Families of rows that turns and mirrors carry onto each other, the same ones carrying the whole set onto itself: the rest of each named row's family, in list order
4 families of 4 rows
k_629: 8.6 -23.6 -32.7 6.7 11.0 -5.6 0.9 -5.1 -20.1 -3.7 37.2 -11.5 60.3 -26.3 -4.6
k_57: -20.6 -16.1 -37.4 28.1 30.7 -6.0 1.5 8.4 10.2 -19.2 33.0 -5.2 38.9 -4.3 -16.6
k_892: 8.9 -12.1 20.5 -16.2 -6.6 32.6 1.8 -7.7 27.1 27.7 -34.6 -12.0 -15.6 33.0 16.9
k_286: 37.9 -10.5 9.5 -1.8 -27.1 -1.5 29.1 33.4 25.2 18.1 -2.2 -35.7 -30.0 1.7 13.6
k_330: -29.1 -24.5 -50.3 3.2 -17.7 -28.3 16.9 -8.3 2.9 -8.9 5.3 4.5 38.0 36.6 -23.4
k_679: 31.2 -17.5 8.2 -26.2 -0.9 -8.6 41.0 -7.5 -8.4 22.8 10.4 -26.4 -52.3 10.2 2.2
k_105: 1.1 -19.6 -42.4 17.1 30.3 10.5 28.1 -13.3 1.7 23.2 2.7 -5.2 58.7 -4.6 -25.6
k_710: 4.4 -29.8 -37.4 2.5 10.1 -21.1 -26.3 19.4 -8.7 -21.0 10.1 2.0 50.1 -18.4 -12.0
k_318: -27.7 -21.0 -37.3 20.2 11.3 -20.3 -12.7 -14.7 -16.6 -16.8 38.3 9.7 27.2 -8.1 2.4
k_230: -14.9 -35.7 -43.5 -1.9 9.1 -36.1 -2.9 -10.5 -37.8 -4.6 -10.6 16.5 18.6 -3.2 -11.1
k_464: 11.6 24.0 11.1 -25.4 -31.4 -1.3 15.0 13.8 21.4 16.2 -36.4 -32.3 -19.2 1.6 5.3
k_440: 12.5 27.9 26.9 -29.5 7.5 13.7 8.1 3.2 -16.2 26.8 -7.3 4.4 -18.0 17.4 25.8
k_474: -18.7 -15.7 -27.3 9.9 -11.2 -16.9 41.3 -19.5 -3.4 5.6 24.9 33.7 42.4 0.6 -26.7
k_23: 16.6 16.6 18.8 -27.8 -33.2 -4.4 38.5 -3.9 -5.8 17.0 -9.2 -37.1 -20.8 -13.6 17.1
k_722: 19.8 -12.6 20.6 -5.5 -45.1 4.7 9.0 6.8 13.2 25.0 -7.2 -28.3 -17.8 3.0 41.6
k_723: 22.7 22.6 3.0 -33.9 17.0 5.7 20.7 16.1 -10.1 18.7 2.0 -44.4 -20.2 37.2 15.2

Which other rows belong to the same family as k_722? k_629, k_286, k_710
Which other rows belong to the same family as k_892? k_679, k_105, k_230
Which other rows belong to the same family as k_464? k_57, k_318, k_23

Families of rows that turns and mirrors carry onto each other, the same ones carrying the whole set onto itself: the rest of each named row's family, in list order
3 families of 6 rows
k_182: 22.8 -7.9 -40.0 -28.4 10.4 -21.9 -30.8 10.5 32.6 -55.4 0.6
k_788: 13.4 24.6 -18.4 50.9 -8.8 5.6 24.6 -5.8 19.2 -19.6 -41.5
k_215: 16.8 9.9 -51.3 -11.6 -5.4 15.0 -38.3 7.1 18.1 -58.6 21.1
k_162: 21.0 41.4 -12.6 46.1 -8.0 7.5 24.5 -26.9 12.3 -6.1 -19.3
k_606: 33.8 -1.4 -52.4 -23.1 -14.5 10.8 -27.8 -8.8 30.0 -35.2 30.3
k_441: 7.0 21.3 1.3 63.1 9.7 -5.6 5.6 -44.7 18.5 -10.8 -18.0
k_661: 6.0 21.4 -29.3 60.6 -3.4 -7.6 -6.1 -25.2 29.4 -10.4 -52.1
k_209: 15.9 17.3 -31.6 53.7 -6.8 -9.0 0.3 -43.8 38.1 5.4 -39.8
k_12: 23.0 -17.6 -59.6 -16.1 -13.4 11.7 -28.2 10.9 35.1 -53.5 5.3
k_511: 7.9 -7.2 -32.6 -18.2 23.4 6.0 -53.2 1.0 16.5 -43.7 17.6
k_585: 9.5 39.1 -27.0 57.2 -2.3 -4.4 -6.7 -38.4 23.8 -1.0 -34.7
k_51: 15.2 -31.3 -40.2 -19.8 15.2 1.4 -45.4 4.5 31.7 -41.1 3.9
k_500: -0.9 5.1 -4.2 66.9 7.9 -7.7 5.2 -24.6 25.0 -21.5 -36.0
k_248: 30.2 -4.5 -38.7 -32.2 7.3 -23.3 -28.1 -8.4 33.5 -39.6 18.3
k_583: 23.1 -19.0 -36.1 -24.5 18.6 1.9 -46.6 -13.9 27.4 -26.8 26.2
k_738: 19.5 11.0 -36.7 -26.6 15.5 -18.7 -35.5 2.1 21.4 -56.4 17.1
k_238: 31.4 12.5 -17.5 43.0 -16.5 2.4 31.1 -24.2 33.3 0.7 -33.4
k_707: 16.4 -3.3 -5.1 56.4 -0.4 -9.5 11.7 -42.3 33.1 -3.5 -31.0

Which other rows belong to the same family as k_707? k_441, k_511, k_51, k_500, k_583
Which other rows belong to the same family as k_661? k_182, k_209, k_585, k_248, k_738

Families of rows that turns and mirrors carry onto each other, the same ones carrying the whole set onto itself: the rest of each named row's family, in list order
5 families of 4 rows
k_276: 13.7 -22.9 -16.0 9.9 -6.6 12.4 11.6 -16.9 16.0 12.3 -15.4 10.7 -23.2 30.3 -25.2 -19.4
k_247: 7.3 -42.7 -5.0 -5.2 -42.2 7.1 -7.0 -24.7 14.3 18.2 -17.3 4.0 -25.3 9.7 -20.6 13.0
k_709: -1.2 -0.6 -9.2 19.0 -7.6 -2.3 6.4 0.8 39.0 -2.2 -2.9 11.4 -7.8 -64.8 9.1 -35.8
k_470: -19.7 26.5 -4.5 0.8 -5.4 -27.6 -52.6 25.0 -23.4 -17.8 -1.4 -24.6 8.1 -19.9 9.7 14.8
k_563: 27.0 -32.5 -10.0 1.7 -18.8 -5.2 13.6 -48.9 5.3 20.6 -26.7 19.7 -11.2 -10.9 -5.5 2.1
k_805: -33.9 -35.3 20.4 -30.2 1.8 -16.8 10.0 -27.1 -34.9 -1.6 21.9 21.6 37.3 8.8 9.9 11.1
k_602: -14.2 -23.7 21.0 -39.6 3.3 -22.8 -11.2 2.2 -28.2 -10.6 -18.7 11.0 51.3 15.9 5.2 7.6
k_588: -25.0 -33.9 24.3 -38.3 -1.9 -4.9 8.4 -0.7 8.4 -0.2 2.1 16.2 50.4 17.5 18.6 24.8
k_886: -11.8 -16.8 -22.2 11.6 -17.7 20.6 -19.3 15.2 39.4 9.6 9.3 0.8 -33.2 -35.9 28.8 -27.3
k_901: 1.5 -1.5 -14.2 49.7 27.7 -3.5 -30.9 8.3 -26.8 -12.5 8.4 7.3 15.2 -26.0 30.1 42.7
k_716: -3.5 13.1 -20.6 29.4 0.7 -15.9 -50.6 32.7 -22.8 -13.3 8.0 0.4 29.7 -19.2 34.7 24.9
k_660: -29.8 -16.0 -19.7 9.9 2.9 -3.0 7.4 30.8 30.0 -4.1 -11.0 -10.9 -20.8 -44.6 34.1 -32.6
k_884: -31.5 -36.1 2.6 0.6 -3.6 -5.9 27.3 -29.2 -41.5 -32.8 30.9 17.5 33.7 -1.6 4.1 13.3
k_953: 30.8 -24.2 -22.1 25.2 -15.2 -0.2 27.7 -47.3 -4.8 -13.3 -16.6 16.8 6.1 -21.1 -3.7 15.8
k_841: -26.0 -7.5 -21.7 43.5 -2.3 4.6 1.9 29.1 24.3 -7.9 19.7 6.8 -19.2 -22.6 10.6 -42.8
k_54: -20.5 26.9 -2.0 -13.6 -0.2 -10.4 -48.2 27.6 -3.6 -2.7 30.8 -4.2 30.3 -16.0 19.9 21.5
k_455: -27.6 -9.3 -4.6 56.7 28.0 11.8 10.5 5.2 8.0 -16.0 28.4 12.0 -19.8 -20.1 1.6 -19.8
k_231: -32.2 -2.8 0.4 -3.0 -15.1 -22.3 -47.9 12.5 -40.5 -15.0 28.3 -0.8 20.9 -46.2 18.0 18.4
k_785: -16.5 -42.2 -6.8 -19.5 14.2 -1.4 -6.9 9.0 -32.2 1.3 1.4 15.2 42.0 30.4 34.2 30.5
k_654: 1.2 -53.7 -19.7 -10.5 -24.9 -5.1 14.5 -7.6 1.9 20.3 -34.9 8.4 -24.6 -6.3 -19.2 -18.0

Which other rows belong to the same family as k_660? k_247, k_470, k_588
Which other rows belong to the same family as k_54? k_602, k_886, k_654
Which other rows belong to the same family as k_805? k_563, k_716, k_841

